M: several groups of rows, each row roughly a mix of its group's hidden directions
M (82 x 10)
[[  6   7   4 -24 -12  -7  21  27  -6  10]
 [ 23 -10  -1  20 -25  15   7   6  -4  13]
 [-17 -11  20 -28 -18   1  -8  11   4   7]
 [-12 -22   1  28   0  15 -17 -15   3  -8]
 [-16  -7  -1  19  19   2 -21  -4  15 -21]
 [-22  27  -5  -2  15 -17  16 -13   0   2]
 [  6 -13 -19  30   8   3  -7 -21  -7  10]
 [ 13  17   6 -20  -4   5 -22  21   8 -15]
 [-18  -5 -11  33  16   0  -9 -16   0  -8]
 [ 18 -13   0  11   1  17 -32 -11   8  -9]
 [-27  20  12  16  12   6   5 -16   5 -13]
 [-30  19  -3   9  10 -11   9 -21  -5  -6]
 [ 11 -12   2 -22 -25   9  13  21  -5  10]
 [ 20 -22  -2   7 -23  -3   8   4  -8  24]
 [ -9  -8 -20  15  17 -10 -25   6  10 -16]
 [ -7 -23  -1  24  11   8 -21  -5  12 -14]
 [-23  20   2   2  27  -5  -9  -8   6 -17]
 [ -6  19  -4  19  21  -1 -12 -21   7 -19]
 [  4 -29   8   4 -20  17  -1  20  -5  12]
 [ 12 -13  -5  18  11  10 -27 -19  13  -5]
 [-17  37  -2  -1  13  -9   4  -5   6 -14]
 [ 16  16 -11   4 -10   6  11 -27 -15  19]
 [  1 -12  -4 -21   0 -17  -8  33   7  -9]
 [ -1  25  -1 -23   2 -16  23  13  -1  10]
 [ 16   1   3 -20 -19  -1  21  15 -13  19]
 [ 31   1  11  -6  -4  25  -5 -12   5  15]
 [-31  18  -3   8  16 -12   6 -15   1 -11]
 [-10  27  -9 -11  25 -14   5  -8   3 -15]
 [-18   6  -3  10  25  -6 -16   1  20 -20]
 [-33  -6  -3  17   6  -9  -9   3   3 -22]
 [ -1 -26  10 -23 -20  11  -4  18  -1   5]
 [-19  -3  -6  24  22  -4  -8 -21  11  -9]
 [ 21 -33  -8  -3 -14   0  -4   7  -9  15]
 [  8   2 -31  20  15  -6 -17 -15   0   2]
 [  1 -34  11  -4 -20   6  -4  13  -4  16]
 [ 16  -1   4 -23 -14  -2  15  28  -5  13]
 [-22 -19   9  16  11   3 -15   9  12 -20]
 [ 14 -24   4 -10 -28   6   4  12  -4  16]
 [ 23 -12 -20   7 -14   4  -6 -18 -13  17]
 [ 10 -21 -23  24  11   0 -18  -7  -1   5]
 [ 20  19  -7  -1   9   1 -11 -32   4  10]
 [ 10  22  12 -31 -12  -1  15   8  -1   6]
 [ 29  16  -3 -17  12  -2 -15   5  19   4]
 [ 21 -11   2 -17 -10  -1  13  29   0  14]
 [ 20 -33  -4  13 -16   6  -2   2  -6  13]
 [-21 -16  17 -15  -8  16  -7  24   0   0]
 [ -2  36  -8 -12  13  -8   7 -10   6 -16]
 [ 12  24 -30   2  10 -15   2 -10  -6   8]
 [-20  26   4  -5  20 -16  -7 -15   7  -8]
 [-15  26  -2   7  26  -7  -5 -13   6 -16]
 [  6 -31   6 -13 -21  -1   1  13  -6  18]
 [ -7   7  22 -26 -27   6   8   7  -2  -7]
 [-10  21  10 -26  -1  -8  -2  18  11 -19]
 [  4  29 -13   0  15 -23  16 -11  -2   4]
 [ 12  26 -14  22  13   2   4 -17   3 -14]
 [-31 -15  -1  24  -1   0  10 -13 -11  -6]
 [ -4  27  -1  16  13   5 -10 -20   9 -21]
 [-12  10  11 -35 -14  -8   9  14   1   9]
 [  8  29 -10  10  17   0  12 -22  -3  13]
 [-11  32  -6   2  24  -5   3 -10   5 -17]
 [  4 -18 -10  28   2  13 -17 -22  -2   3]
 [ 12 -35 -17  13  -6   0 -16   2  -5   6]
 [ -6  21  14 -25   7  -9   8  21  11 -10]
 [-26  13   7   1  24   1 -15  -7   8 -20]
 [-21 -22  21  -2  -4  -3 -26  -7   6   5]
 [-19  13  -2 -24  16 -16  16  17  -4   4]
 [ 27   9   0 -23  13  -6   4  20   9  11]
 [ 12 -28   4 -16 -25  -1   0   8  -4  16]
 [-21  -4 -10  17  22 -11 -15   8  10 -19]
 [-34  -3  11   5   6 -10   1  14   6 -22]
 [ 21  32 -10 -22  -3  -3   2  -5   0   8]
 [-18 -21  25  10  -8  19  -8  -2   6 -13]
 [-23  28  -1   2   2  -7   7 -24 -12  -5]
 [ 13 -27  -1 -11 -17  20   3  20  -5  -1]
 [-11  26  -2   8  22  -9  -8 -20   7 -15]
 [-25  -6  -2  17  -7  -2  19 -21 -19   5]
 [ 18   3   1 -24  -3  -7  13  30   5  12]
 [-21 -10  23 -17 -19  -2  -8  12   2  15]
 [-27  28  -2  -2  15 -15   8  -8   2  -9]
 [ 10 -29   4  -4 -13   4  12  28  -3   9]
 [ 25  21  -1 -30  -8  -2   6   6   0  10]
 [-31   8  -4  17  18  -9   3 -17   3 -11]]
one row of each group, then the others: which group is each in?
[ -5 -23  -6  19  22  -2 -20  11  13 -10] | A
[ 31  -5 -20 -14  -8  12  14   5  -3 -11] | U
[-21 -24   6   9  -1   0   2  29   4 -15] | Y

[ -4 -32  -2  28   1  11  -9 -14   0  -2] | Y
[-21  15  -7  15  20 -10   0 -26   5  -5] | Y
[ 12  18   2 -32  -6 -11  14  17   0   5] | A
[ 36 -13   0  -6  -9  14 -16   3   4   9] | Y
[-24  -6  -7  32   7  -2   6 -17  -9  -3] | A
[  8 -23   3 -14 -22   7  10  22  -7  16] | U
